Each row is where one point has got to under a steady rotation. How many ticks took it there?
The counts run from 0 to 1270.
[128 154 160 128  90 116 114 112 128 142  91  99 123 125 128 136  79 168
 144 166  89 118 118 149 125  66 106 162 159 158 136 156 173 114 103 117
 137 140 135 108 115 114 129 166 147 109  92 145 110 124 125 133  74 157
  55 162 112 150 103 110 127 169 137 140 149 150 112 117 156  72 119 111
 155 156 132 158 150  97] => 1122
[109 129 164 125 110 145 133 127 133 146 130 106 130 161 119 139 108 196
 143 142  69 134  79 123 118  65 111 162 162 110 155 143 154 132 122 137
 119 125 152 114 118 130 134 148 128  94 118 139 113  77 129 160  97 157
  93 159 148 174  94  93 100 187 119  80 131 129 113 129 174 104 100 127
 163 132 138 165 119 129] => 497
[126 131 139 110  81 182 120 118 154 164 141  97 149 154 128 113 149 178
 122 130  62 163 127 130 113  85 112 180 158 105 174 167 137 140 105 119
 109 131 123 128 119 142 150 105 103 161 104 117 123  83 129 148 109 142
 149 156 106 110  86 135 125 158 127  69 121  97  99 140 124  95  91 153
 154 174 121 158 102 114] => 214
[130 130 168 108  98 139 131  97 137 141 100  99 138 149 141 127 104 148
 153 151  94 145 119 113 112  73  91 169 172 151 132 174 151 125 133 111
 148 115 148 127 101 138 142 170 129 102  86 115 131  90  91 154  77 150
  98 162 159 155 143  92 145 155 152  77 179 124 110 140 136 132  90 124
 151 171 112 136 137 134] => 61
[119 119 145 111  87 105  94 101 141 136  86  98 114 150 122 130 119 151
 139 192  96 152 169 117 119  68 131 153 178 144 130 151 127 127 110 144
 146 126 103 124 107 137 172 179 130 120  87 135 102 101 123 173  62 143
  77 159  88 144 119 104 130 143 146  97 136 140  95 124 112 116 103 137
 147 129 110 140 115 101] => 540
[113 149 168  98  96 163 145 102 151 149 121 116 149 132 176 162 110 138
 139 129  95 142 105 119 132 101  76 176 145 135 150 157 124  90 181 125
 119 115 151 122 105 117 147 139 120 130  84 135 130  73 108 169 108 133
  96 150 132 111 104  92 122 161 141  88 165  97  97 115 143 115  83 126
 136 187 101 146 166 131] => 870
[121 135 140 133  91 170 113 131 148 174 141 119 149 156 134 112 121 184
 121 119  77 170 150 129 117  75 117 176 160 124 159 138 158 130 129 124
 106 134 118 134  98 129 164 108 126 170 112 128 120  88 120 154 112 151
 144 177  73 112  85 120 151 161 135  78 117 108 102 121 131 103  98 155
 154 176 124 151 120 123] => 965
[122 119 147 120 108 140 117 116 140 143 150 121 132 156 140 137 120 182
 129 138  84 155 120  98  98  70 106 167 162 112 171 128 152 123 139 145
 115  99 131 150  89 137 167 149 127 114 111 129 120  57 118 189  99 163
 118 168 119 155 107 103 123 182 132  76 127 105 103 118 145 137  83 166
 136 139 121 166  99 139] => 267
[108 129 147 124  94 123  92 116 147 132 118 117 132 140 130 150 116 157
 117 172  89 147 159 134 129  79 127 153 164 130 161 120 137 105 126 161
 119 116  92 124 101 109 166 150 138 150  89 144 102  91 131 189  69 139
  79 156  61 119  87 108 109 167 135 129 111 109  93 109 136 109 106 167
 120 121 114 162 119 102] => 798
[110 134 163 135  92 156 106 135 152 150 143 122 138 153 116 138 122 195
 115 150  63 148 120 144 120  77 134 166 162 118 183 130 152 130 109 149
 101 122 106 122 100 109 147 121 124 157 102 129 105  80 138 170  89 146
 114 166  80 122  79 118  94 177 121 112 108  90  93 124 167 108 117 155
 123 123 135 173 106 116] => 1196
[142 165 131 102  79 136 112 101 147 146 126  93 133 120 145 141 121 148
 124 146  77 132 121 138 126  84  93 161 129 127 168 153 148 108  93 128
 123 129 123 121 119 122 142 157 132 131  91 148 108  99 150 141  96 146
  79 141  71 109  76 141 107 163 112 144 102 122  96 109 139  52  97 148
 149 166 116 166 130  90] => 572
[120 151 148 141  98 128 111 116 128 160  80  96 131 137 136 108  83 168
 141 147  92 134 121 141 128  54 104 149 184 138 126 155 147 121 110  89
 133 145 131  91 121 116 120 150 152 122 106 132 125 112 108 122  77 170
  72 163 125 146 112 117 164 162 130  98 152 154 129 117 115  66 107 140
 172 176 135 136 143  99] => 285
[133 181 146 104  92 152 126  90 148 135 128 115 158 118 180 149 120 123
 138 136  92 111 113 134 129  92  78 184 138 130 164 164 143  90 140 109
 118 103 141 118 137  99 137 143 130 134  78 126 131  89 107 158  91 146
  83 133 123 108  95 104 119 158 129 122 159 108 115 115 111  84  83 161
 117 191 104 162 146 109] => 520
[106 117 154 135 108 142 111 143 137 171 115 101 112 147 116 117  95 206
 140 149  89 141 111 120 127  65 120 179 170 143 150 153 146 136 149 114
 107 159 141 132 109 136 147 131 139 133  96 138 124  93 116 154 114 165
 117 180 116 154 115 115 146 182 159  62 143 151  95 123 129 126 118  98
 173 150 147 145 143 136] => 414
[123 160 131  99  82 147 125 101 122 161 101 106 140 126 167 133 121 128
 123 129 111 150 144 113 133  86  84 169 149 130 136 150 134  97 130 127
 136 132 131 119 110 135 169 146 150 140 101 153 125 100 122 151  94 133
 100 154  73 113  82 117 159 148 135 101 119 143 107 105  93  66  83 155
 173 192  99 147 153 103] => 340
[108 109 161 127  97 139 113 138 150 161 114  94 127 155 100 123 106 206
 143 170  69 148 128 142 122  74 140 172 173 152 139 160 148 149 121 134
 126 152 129 131 109 141 151 139 106 124  92 132 105 113 133 153 101 151
 116 176 104 148 109 103 111 168 152  72 140 135  84 137 155 117 119  85
 165 135 141 147 132 121] => 12
[113 138 154 101  82 166 119 118 160 146 136  98 131 138 128 149 138 163
 111 155  75 150 121 132 142 101 110 174 138 123 192 155 125 120 129 151
 105 124 115 130 105 125 155 127 114 166  80 137 120  76 143 169  99 121
 122 151  75  93  83 138  91 172 136 111 106  92  73 121 144 109 106 139
 119 144 120 165 131 115] => 793
[106 105 153 106 109 147 117 132 140 153 107  84  97 159 112 125 131 193
 141 165  85 146 105 109 135  69 122 168 175 121 157 166 102 140 146 117
 114 151 136 125 121 148 144 137 121 127  90 129 125  79 123 160  97 152
 118 167 135 154 121 116 128 179 156  38 133 141  90 136 116 125 100 114
 164 137 142 134 127 128] => 1165
[124 119 142 121 113 132 114 113 159 143 137 105 129 158 128 119 121 184
 141 150  64 150 103 120 100  65 114 148 167 118 154 140 127 130 112 123
 120 117 138 132 100 136 133 155  94 112 110 126 118  69 137 152 111 186
  95 159 140 158 110 105 102 176 117  66 140 109  91 132 168 109  86 133
 153 136 134 148 100 124] => 1246
[117 122 156 121 108 134 104 125 139 140 121  96  96 150 116 121 125 188
 136 173  91 133 108 107 129  71 115 182 166 128 183 164 138 145 139 120
 103 139 131 136 130 128 145 140 143 126  73 126 131  77 109 174  80 145
 122 167 132 150 134 134 133 187 163  71 133 132 101 134 109 140 105 134
 132 135 145 159 114 130] => 674
[123 131 129 112  98 107  85  95 157 133 116 117 130 141 155 134 116 142
 126 167 101 160 169 119 114  69 116 144 160 126 146 126 123  98 124 151
 134 105  93 131  94 127 174 172 121 135  99 140 104  88 131 185  74 161
  68 158  70 123  97 106 126 154 126 115 121 117  89 109 120 103  86 168
 127 136 101 144 119  99] => 398
[ 99 132 151 109 104 121 109 115 132 144  63  84  91 137 129 139 102 151
 119 183 104 147 122 116 155  74 105 138 174 128 144 160 106 103 144 125
 127 149 119 105 102 126 136 163 161 138  81 150 125  85 122 161  65 141
  69 162  97 135 123 129 147 172 152 100 120 153  94 108 112 100 106 133
 155 137 123 128 151 106] => 945
[128 139 144 124 108 105 101 100 136 130  81  91  98 134 144 125 107 148
 133 179 107 131 118 113 130  58  96 142 173 124 157 157 126 107 125 102
 128 131 123 117 121 120 131 178 159 114  83 133 122  80 111 158  57 165
  68 155 133 151 140 132 153 178 140  98 138 147 112 120 109 103  93 160
 138 139 131 145 124 110] => 55
[ 89 122 176 106 106 160 136 133 129 151 100 106 118 148 132 152 114 172
 137 156  98 146 109 104 148  93 115 179 171 126 149 147 116 118 182 145
 123 140 144 118 113 126 153 131 134 127  89 150 132  76 101 180  92 120
 109 167 132 142 111  83 136 177 157  61 139 133  99 113 126 134 103 118
 157 143 126 142 148 135] => 328
[ 91 126 201 125  82 155 127 127 130 138 100 108 128 158 107 158 116 171
 133 168  86 134 123 136 147  84 137 187 178 146 152 156 155 144 131 154
 129 127 124 119 113 118 155 137 146 132  83 125 119 100  98 177  53 109
 114 164 125 144 114  93 114 163 165 107 148 117 112 142 148 141 124 124
 127 128 126 163 130 127] => 590
[105 130 182 135  92 153 123 139 135 161 109 105 136 146 101 133  97 202
 140 158  70 127 117 147 129  72 138 191 172 160 152 162 173 154 120 136
 118 147 136 119 114 119 141 127 134 128  91 130 117 116 118 145  90 139
 113 173 116 148 101 103 115 174 156 103 147 137 107 133 158 113 131  97
 156 141 147 163 137 120] => 502
[120 147 147  89  77 145 130  88 142 151  83 103 147 139 162 139 113 123
 127 144  98 173 154 116 132  86  87 154 167 142 115 161 114 101 132 129
 155 124 122 112  95 142 160 156 124 144  93 140 127  97 114 143  90 135
  91 154  96 106 107 108 155 131 139  88 149 125  98 120 119  90  83 142
 165 194  85 129 160 105] => 1091
[113 137 172 126 109 148 129 120 142 136 117  98 127 155 125 137 111 184
 145 150  67 127  66 136 129  70 111 158 175 118 167 159 135 134 114 109
 119 122 147 102 129 115 112 143 127 104  96 122 124  72 121 149  81 163
  88 148 170 162 117 108 101 184 125  91 153 115 118 135 161 101  98 133
 143 136 147 157 115 124] => 986
[122 131 132 123  95 117  94 104 140 141 112 108 128 149 142 130 114 161
 121 154  98 171 160 108 109  57 115 143 165 120 152 128 151 112 102 146
 129 113 100 130  86 140 171 165 143 133 117 135 106  88 125 176  72 157
  93 166  69 138  94 125 148 164 122 114 104 127 109 111 125  98  89 184
 147 136 115 154 105 111] => 887
[119 129 157 127  87 134 103 118 135 158  65  90 119 146 120 109 110 162
 135 173  98 155 157 133 130  66 123 165 190 157 128 171 135 137 116 107
 138 155 113 108 112 135 153 146 143 152  89 125 123 119 104 140  70 143
 105 169  96 127 122 116 169 145 165  83 147 151 107 134  98 100 111 132
 165 164 124 131 143 107] => 683
[115 152 151 134 107 168 117 129 174 161 150 129 166 137 158 135 108 177
 133 127  70 135 119 153 121  85 111 171 151 127 161 134 135 100 164 107
  97 120 124 117 110  89 131 112  94 161  88 124 124  82 125 155 122 170
  94 160 110 102  95  90 107 171 123  93 160  83  94 115 149 104 100 133
 127 167 131 146 139 121] => 786
[ 96 144 182 105  89 136 129 104 132 137  63 100 136 142 131 156 100 138
 135 177  82 143 122 143 153  87 113 144 177 142 124 152 113 106 122 147
 150 127 120  82 111 116 138 156 128 131  96 144 117 102 116 155  56 119
  58 148 115 131 101  84 117 147 138 113 145 124 107 122 151  86 108 125
 149 142 110 132 154  93] => 859
[118 133 166 116 106 111 119  98 130 129  99 109 121 148 148 155  96 153
 133 156  99 144 117  99 115  60  94 139 168 131 139 138 151 105 133 144
 136 106 135 123  91 125 144 187 149  95 106 136 120  66 105 180  65 159
  67 163 134 162 123  90 134 180 135 104 143 129 113 121 158 121  87 152
 140 137 115 151 128 130] => 808
